The same turns and mirrors carry the whole set onto itself and the rows of a family onto each other. Which other rows belong to the same family as each row named below? List them in the order they appear above.
These 32 rows form 4 families of 8 rows each.
k_521: [ 24   1 -34   1   9  36  15  21   4  20  -9]
k_103: [-15 -29  11  -6   3  41   2  29  -4  -3   7]
k_568: [ 13 -42   1 -15  -1  29  -4   8  18  23  19]
k_549: [-25 -25   0   2  -5  46 -23  19   3   8   6]
k_221: [ 27  -4  11   7  18  15 -20  42 -10  19  -8]
k_93: [-18 -26   0 -16 -12  44 -24  14  -9   5  -6]
k_292: [  4 -26   1  -6 -11  24   0  15  18  21  31]
k_378: [ 22 -21  -6 -14  -5  27  17  28  15   7  19]
k_90: [ 27 -14   4  -3  22  26 -17  33  21 -15 -25]
k_995: [ 14  -5   8   2  13  17 -43  28  21  -5 -22]
k_912: [ 11  -1  16   0   9   3  12  12 -23  19 -17]
k_349: [-15  10 -32   6  22  36  -7  -2  12  10 -11]
k_842: [ 22  -6 -25   2   4  21   8  -9  17  30  11]
k_570: [ 20  -3  -1 -17   2  20 -42  31  14  -4 -21]
k_8: [ 19  -6  20   7   3   0 -31  23  -7  29  -4]
k_361: [-26  -7  -2  -4  -1  41 -30  19   3  -6   5]
k_391: [  4   0   1  -5  16   7  -8  -4  27 -12 -35]
k_193: [ 20  -9  18  11  14   2 -24  10  -4  33  10]
k_299: [  9 -12   9 -10  11  13  15   3   7 -15 -33]
k_393: [  9  -3  13   0   4 -10   5 -11   0  21 -17]
k_501: [  3  13   5  -3  12  -8   8 -13   3  15  -8]
k_194: [  0 -12  12  -5  25  -2   6 -10  -1  27 -14]
k_321: [ 12 -25   4  -8 -20  26 -15  12   7  15  28]
k_709: [-19  16 -30 -12  11  35 -11  18  -2  14 -15]
k_461: [-18   5 -34   5   6  45 -10   8   7  13 -17]
k_739: [ 26 -18  10   0   5  11 -31  15 -13  37 -11]
k_109: [ -4   4   2 -22  22   7  -3   6  26 -14 -24]
k_140: [ 20 -16   7   5   7  26 -50  18  14  -2 -12]
k_964: [ 12   1 -28 -10  22  20   9  12  25  31   9]
k_502: [-15  -7 -18   8  17  49   0  21 -14  10 -19]
k_582: [ 12   2 -33  -4  -1  24  12   5  22  27   8]
k_136: [  1   6  -6  -9   5  17 -17  -4  20 -20 -31]

Same family as k_568: k_93, k_570, k_194, k_709, k_739, k_109, k_964
Same family as k_521: k_103, k_221, k_378, k_90, k_912, k_299, k_502
Same family as k_582: k_549, k_292, k_995, k_8, k_391, k_393, k_461

The same turns and mirrors carry the whole set onto itself and the rows of a family onto each other. Which other rows belong to the same family as each row named below? List them in the order they appear above.
These 32 rows form 4 families of 8 rows each.
k_155: [-29  12 -12  21 -12   8  10  25]
k_276: [ 12   4  -9 -29  12  -4   2   6]
k_443: [  8   2  -4  10  13   2 -24   3]
k_18: [  5   3 -11  15   5  10 -29  -5]
k_117: [ 12  11  -5  19  11  17 -14   1]
k_897: [ 19  -6 -32  -6 -22  19  13 -18]
k_674: [  0  -6  -6 -27  17   0   3  -9]
k_988: [  7  -8 -13 -32   9  -4   3  -6]
k_316: [-21  15 -21  22 -19  13  10  24]
k_971: [  1   2 -12 -21  24   2  -4  -4]
k_913: [ 18   1 -33 -12  -5   6  11 -24]
k_693: [-30  11  -5  10  -7 -18 -15   2]
k_120: [-18  10 -16  18 -29  19  12  24]
k_830: [-13 -10 -23  14 -41   4  17 -14]
k_577: [  5  26 -17  -1 -17  37  -3   3]
k_447: [-23  19  -9   8 -24  12   8  29]
k_645: [-22  -5  -2  19 -10 -19 -12  -1]
k_210: [-13  -5  -7 -16 -12 -28  16   4]
k_675: [-13   5 -11 -12 -23 -22  30  -4]
k_598: [-10   0  -4 -12 -13 -26  25  -1]
k_761: [-21   1  -9  13 -36  15  25  -8]
k_348: [ 11  15 -20  -6 -10  36   5  16]
k_13: [  6  19 -13   2 -15  37  -7  13]
k_347: [ 11  12  -1  17  12   4 -17   3]
k_49: [-28   4  -3  15  -9 -12 -18   9]
k_729: [-18  -3  -7 -24 -15 -17  25   9]
k_833: [ 16  -6 -37  -8 -10  14  19 -19]
k_925: [ 17 -12 -22  -6 -15  16   6 -28]
k_197: [-13 -12 -17  -1 -39   6  25 -14]
k_118: [-19  -7 -14   4 -34  16  27 -14]
k_404: [-33   5 -11   5  -6 -22  -6  -3]
k_563: [ 13  22 -15  -5 -15  36   7  -3]

Same family as k_645: k_276, k_18, k_830, k_447, k_348, k_729, k_925
Same family as k_577: k_674, k_316, k_693, k_598, k_347, k_833, k_118
Same family as k_761: k_155, k_117, k_971, k_913, k_675, k_404, k_563

